In the rows, 128 means zero.
The rows of A fall into several groups, and each row is roughly a mix of its group's hidden directions; some rows fit no group.
A, 87 rows:
[[147 149 138  92 165 112 174 137 133 175 132]
 [168 102 169 130 126 167 128 163 160 107 140]
 [141  88 160 162 121 107 131 156 166 153  97]
 [193 123 130 135 134 136 118 112 137 137 187]
 [129 146  86 106 149 186 158 117 122 135 158]
 [148 143 153 115 159 107 141 129 162 125  63]
 [127  94 145 130 119 165 115 170 118 161  80]
 [130 147  79 108 122 158 154  80 113 150 153]
 [151 131 133  66 170 110 132 142 118 168 133]
 [113  88 169 130 137 115  65 147 122 140 127]
 [141 136 132 155  81 119 153 103 137  82  87]
 [138 166 111 145 140 157 177  92 154 112 151]
 [165 120 126 155 159 152 180  97 141 158 134]
 [118  97 175 135 138 106  83 174 131 118 112]
 [154  97 164 116 167 125 127 150 134  86 166]
 [148 168 152  95 158 171 135 113 130  88 129]
 [177 103 118  88 142 121 120 167 111 166 132]
 [ 92 110 150 118 173 142 100 165  88 121 140]
 [170 121 150 110 132 116 162 125 101  99  75]
 [111 107 149 121 145 139  95 199 122 126 104]
 [153 126  82 116 109 153 105 125 173 142 169]
 [132 135 128  95 112 195 103 147 108 120 160]
 [139 118  85 135 119 146 106 127 171 181 101]
 [ 79 143 153 145 126 132 123 100 119  70 106]
 [107 121 111 109 147 139  67  81 142 123 154]
 [170 105 167 139 147 116 107 112 145 112 180]
 [150 126  93 160 170 170 154  94 131 128 111]
 [ 99 170 126 161 126 132 172 102 159 108 103]
 [112 148 137  74 107  88 100 154 116 104 105]
 [ 96 155 122 137 137 150 158 176 142 109  82]
 [177 126  94 141  87 123 143 122 164 164 137]
 [161 128 149 165 148 122 150 103 180 106 153]
 [103 124 161 186 148 141 139 104 124 156  93]
 [151 144 158  64 127 131 120 163 132  94 116]
 [106 145 123 154  64 114 118 122 143  85 109]
 [126 128  93 169 164 115 156  88 127 143  91]
 [130  94 143 140  96 161  99 165 152 171 120]
 [ 70 145 157 114 151 123 111 111 110  83 115]
 [169 135 108 111 143 144 168  99 128 110 180]
 [143 153 106  86  96  91 121 145 157 168 140]
 [ 85 145 100 110 149 178 149 161 121 128 105]
 [ 82 122 167 154  92 133 100 135 116 163 149]
 [131  94 134 192 133 170 138 125 109 102 124]
 [151 152 130 140 153 144 180 118 157  86 156]
 [148  85 127 176 117 161 114 121 107  88 114]
 [145 103 135 135 122  72 114 103 184 115 118]
 [ 78 106 152 123 138 112 109  65 122 124 138]
 [103 170 122 168 133 167 139  88 160 141 130]
 [109 101 152 126 132 130  69 175 117 149 109]
 [128 134 156 137 140 130 161  88 113  79  84]
 [131 175 116  88 155 120 143  99 106  84 131]
 [143  94 149 118 117  88  95  78 113 137 157]
 [131 168 132 159 130 128 178 146 162  94 105]
 [106 137 145 140  99 114 144 124 137  93  59]
 [ 85 105 135 155  88 126 101 144 114 177 135]
 [125 104  95 191 144 111 157  94 125 138 135]
 [159 101 118 132 148 124 168 141  98  73 148]
 [112 160 102 129 113 135 111  88 138 130 193]
 [140 124 161 114 118  60 131 149 166 118 112]
 [131 120 120 133  95 103  99 136 189 170 136]
 [157 114 139 137 150 172 155 132 106  79 161]
 [182 130 138 144 150 160 118 133 149 131 183]
 [106 170 180 136 140  86 132  96 143 117 125]
 [114 162 131 131  67  96 146 139 143 100  99]
 [103 148 188 114 122  75 125 135 125 119 107]
 [133  92 163 113 162 117 120  95 128  99 177]
 [117 135 143 160  95 102  96 157 136 150  76]
 [152  90 142 186 154 150 157 129 144 132 104]
 [ 84 142 118 135  83 118  81 117 143  92 132]
 [150 108 130 145 129  80 134 136 186 147  95]
 [147  88 112 105 161 147  72 126 116 143 153]
 [135 147 144  64 101 145  94 161 136 120 142]
 [151 106 175 137 145  99 119 173 143  88 130]
 [117 169 148 112 122 101 165  89 141 101  92]
 [167  88 126  93 133 124  94 145  98 145 165]
 [115 110 156 165 147 174 137 132 103 149  83]
 [134 129 152 130 160 138 154  70 118  91  96]
 [157 158 117 144 154 180 154 129 154 122 166]
 [126 148 128 133 169 140 166  87 155 169 153]
 [118  98  73 137 134 112 150 133  72 131 110]
 [139  99 148 105 143  93 148  88 121  87 162]
 [104 152 105 137  75 114  99  97 166 113 136]
 [ 67 148 121 150 122 157 108 105 135 161  99]
 [ 98  87 149 145  94  98 119 166  99 153 121]
 [128 143 108  90 127 107 111 156 147 184 163]
 [ 88 133 118 182 122 153 132 143 148 153 170]
 [144 126  98 104 145 129 104 112 158 183 169]]
One row of each group comes first, with its name. Which group is each row after those in?
[ 85 112 130 182 105 112 123 111 110 158 160]
J
[164 104 107 164  73 135 117 110 138  99 109]
E
[147 116 144 138 154 161  94  99 140 144 186]
Z

[114 174 149  69 109 108  95 133 145 129 126]
J
[145 148 145 153 160  93 161  91 156  95 138]
J
[169 129  96 116  81  92 133 100 106 156 128]
Z
[136 179 112 163 121 142 177 114 162 116 119]
Z
[138 146  90  90 128  82 140 117 117  88 160]
J
[148 122 128 188  93 143 175 129 133 113 108]
E
[159  82 123 183 131 170 133 124 111 115 127]
E
[ 70 123 106 109 120 138 114  83 102 157 115]
Z
[130 161 121 113 127 198 105 108 138 132 160]
J
